The rows below come in pairs that one turn or mirror swaps. Which row does each named row swap with?
The rows were stretched afterwards, more along some directions than others.
J398: [-10 -17  28  20 -18 -32   0  26 -17 -20 -42  -1 -22  -1   6  16   2 -12
  21]
J775: [ 46  -8  12 -17  25 -22  22  -3  -3   1  -3  25   1 -36 -14  19 -14 -11
  42]
J972: [ 48  -5   1 -25  -8  22  32  20 -10 -30  13  39 -29  45  22  12   1  -1
   1]
J218: [ 37  -4 -18  -6  12 -38   9  32 -27  15  -9  44  12  -9 -19   9 -16   1
  -6]
J735: [ 26  35 -42 -27   7 -16  -8  67  -7 -28 -52  22   0 -12  31  35 -28  36
   4]
J10: [ 26 -27  -8 -23  -7   4  25  12   1   5 -49   6   7  31   7  29 -17  24
  49]
J752: [  6 -23  48 -15  24 -12 -25  12   2 -13 -56  -2 -24   7  43  11 -21 -18
  43]
J242: [ 21 -19  28  10  15  13   6  35   1  23 -19  -4 -26  24  17 -12  19 -12
 -16]
J156: [ -6 -27  42 -10 -36 -45  25 -19 -14 -43 -11   5 -43  16   5 -18 -13 -18
  11]
J333: [ 21   8 -13 -10  32 -11 -23  57  13 -11 -35  23 -24  32 -12  43 -19 -18
  -8]
J886: [ 30 -52  45 -10 -20 -38  25  19 -29 -22 -38  50 -34  15  11  19  10 -13
  14]
J382: [ 56 -35  33 -11  22 -13 -20  27   0  18 -42  52 -11  28  11   4   9 -20
   0]
J715: [-19  -5   7 -13 -13 -44   3 -11  12 -34  -2  -4 -39  -9  12  23  -9 -19
   6]
J236: [ 12 -21  35  -3  -7 -65  -1  29  -5 -41 -49   6 -26  30  34  -9 -19 -24
  -5]
J384: [ 41 -15  11 -11  18  -4 -18  44  29 -12 -70   6 -11  30  -7  31 -40 -11
  48]
J313: [  9   2  42  -8  55  -1 -40  28  25  39 -48   3 -19  20  -3 -16   3  -7
   6]
J555: [ -9  25  10  -2  -6 -25 -16  12   7 -11   5   8  -6 -14  -6 -10  -9 -12
 -18]
J720: [ 34  25  -2  10 -16  19  -8  43  31 -10  29  30 -17   3  40  18   4   7
 -19]
J863: [ 58 -34   0   2  39 -24 -20  12 -15  32 -29  41   0 -16   4  23  10   3
   0]
J460: [ 30   4  24   3  -9 -11  -4  26  23 -24 -34  20 -29 -20  49  13  20 -24
  20]
J167: [  0  44  24 -10 -14 -13 -13  57  51  18 -20  19 -17  31  15  31 -27  20
 -12]
J430: [-13 -42  -6 -25  52 -46   5  27 -34 -10 -80 -16  19  -3 -13  -3 -33   5
  43]
J267: [ 36 -30  10 -30  18  -5  24 -30  14   0  -6   1  -6  -2  -1  -9   9   5
  34]
J627: [  0 -14  30  17  -8   0  14  12  -5  11  12   6 -24   2  15 -12  23  -7
 -27]
J791: [ 10  -1  19 -19  12 -18   1  69  24  -6 -84 -18  14  18  16  19 -47   0
  50]
J102: [ 27  -1 -27 -10  -5 -22  26  30 -12 -31 -20  -8  33  21 -13  24 -38  19
  13]
J975: [ 41 -45   2 -12  24 -30 -10  25 -30 -40 -30  12  21  -3  32   0 -30   2
   9]
J138: [ 24 -26 -28 -25  37  -5   1  45  -8  -3 -38 -18  33  32  -1   1 -42  30
  -5]
J602: [  5  57   5 -13  13 -17 -27  30  25  24  14  15 -35   1   5   7 -20  -3
 -31]
J450: [ -3  42  11 -16  43 -19 -42  59  32  27 -41   4 -15  -4  -7  17 -42  12
  20]
J588: [  1  43 -13  -3  -7 -19 -21  12  33  39  28  19 -22  -2  18   8   1  37
 -44]
J134: [ 61 -23  -4  -6 -20 -16  15  50  28 -41 -45  29 -37  34  32  37  -1 -15
  28]
J340: [ -4  -4  23 -23 -37 -21 -13  -3  44   4  -8  18 -46  12  42   0   8  11
   6]
J221: [-10  22  -7  -2  10 -38 -39  36  37  36 -43   0  -1 -36   9  28 -34  13
  34]
J894: [ 25  45  22   4  14 -10 -37  18  17  52   5  45 -24 -17   5  14  16 -10
 -28]
J112: [  1  38   2   9  28   5  15  30  28  35  -3   6  10  -9 -15  15   1  -5
   7]
J470: [ 38 -35  -9 -19  29 -20   1  34 -14 -19 -23 -22  20  31   1  -2 -27  10
  -1]
J925: [ 28 -19 -24 -43   9 -36 -23  -5   3   0 -44  11  -8 -29  16  26 -21  24
  41]
J710: [ 35   5  18   0  21 -41   3   7 -29 -17 -44  20  20 -67  33  24  -7 -14
  20]
J677: [ 23 -36 -19 -33  23 -12  23  26 -16 -10 -29 -32  16  39  10 -20 -31  26
  -5]
J481: [-16 -19  54   6 -11 -23  11   5 -36  18 -33  20 -26  33   9 -16  11  -8
  -7]
J11: [ 43 -25 -14 -34  27 -38  -2  41 -19 -50 -69   5  19  10  31   0 -32   2
  20]
J307: [ 15 -33  30 -15 -24 -30  49  41 -36 -35 -41  17 -18  27  10  -9  -6 -15
  17]
J890: [ 47 -32 -12 -33  31 -26 -17  13  -2  -9 -50  11 -21 -24   7  36 -25 -10
  52]
J272: [ 18   3  16  11 -13   8   1  33  23   2  18  -4 -35  21  16   5  21  -4
 -17]
J306: [ 25 -31 -18 -22  22 -22 -27  18  12 -28 -65  -7  17 -32  -3  28 -32  -6
  62]

Swapped with J307: J791
Swapped with J710: J735
Swapped with J313: J267
Swapped with J236: J134
Swapped with J677: J242

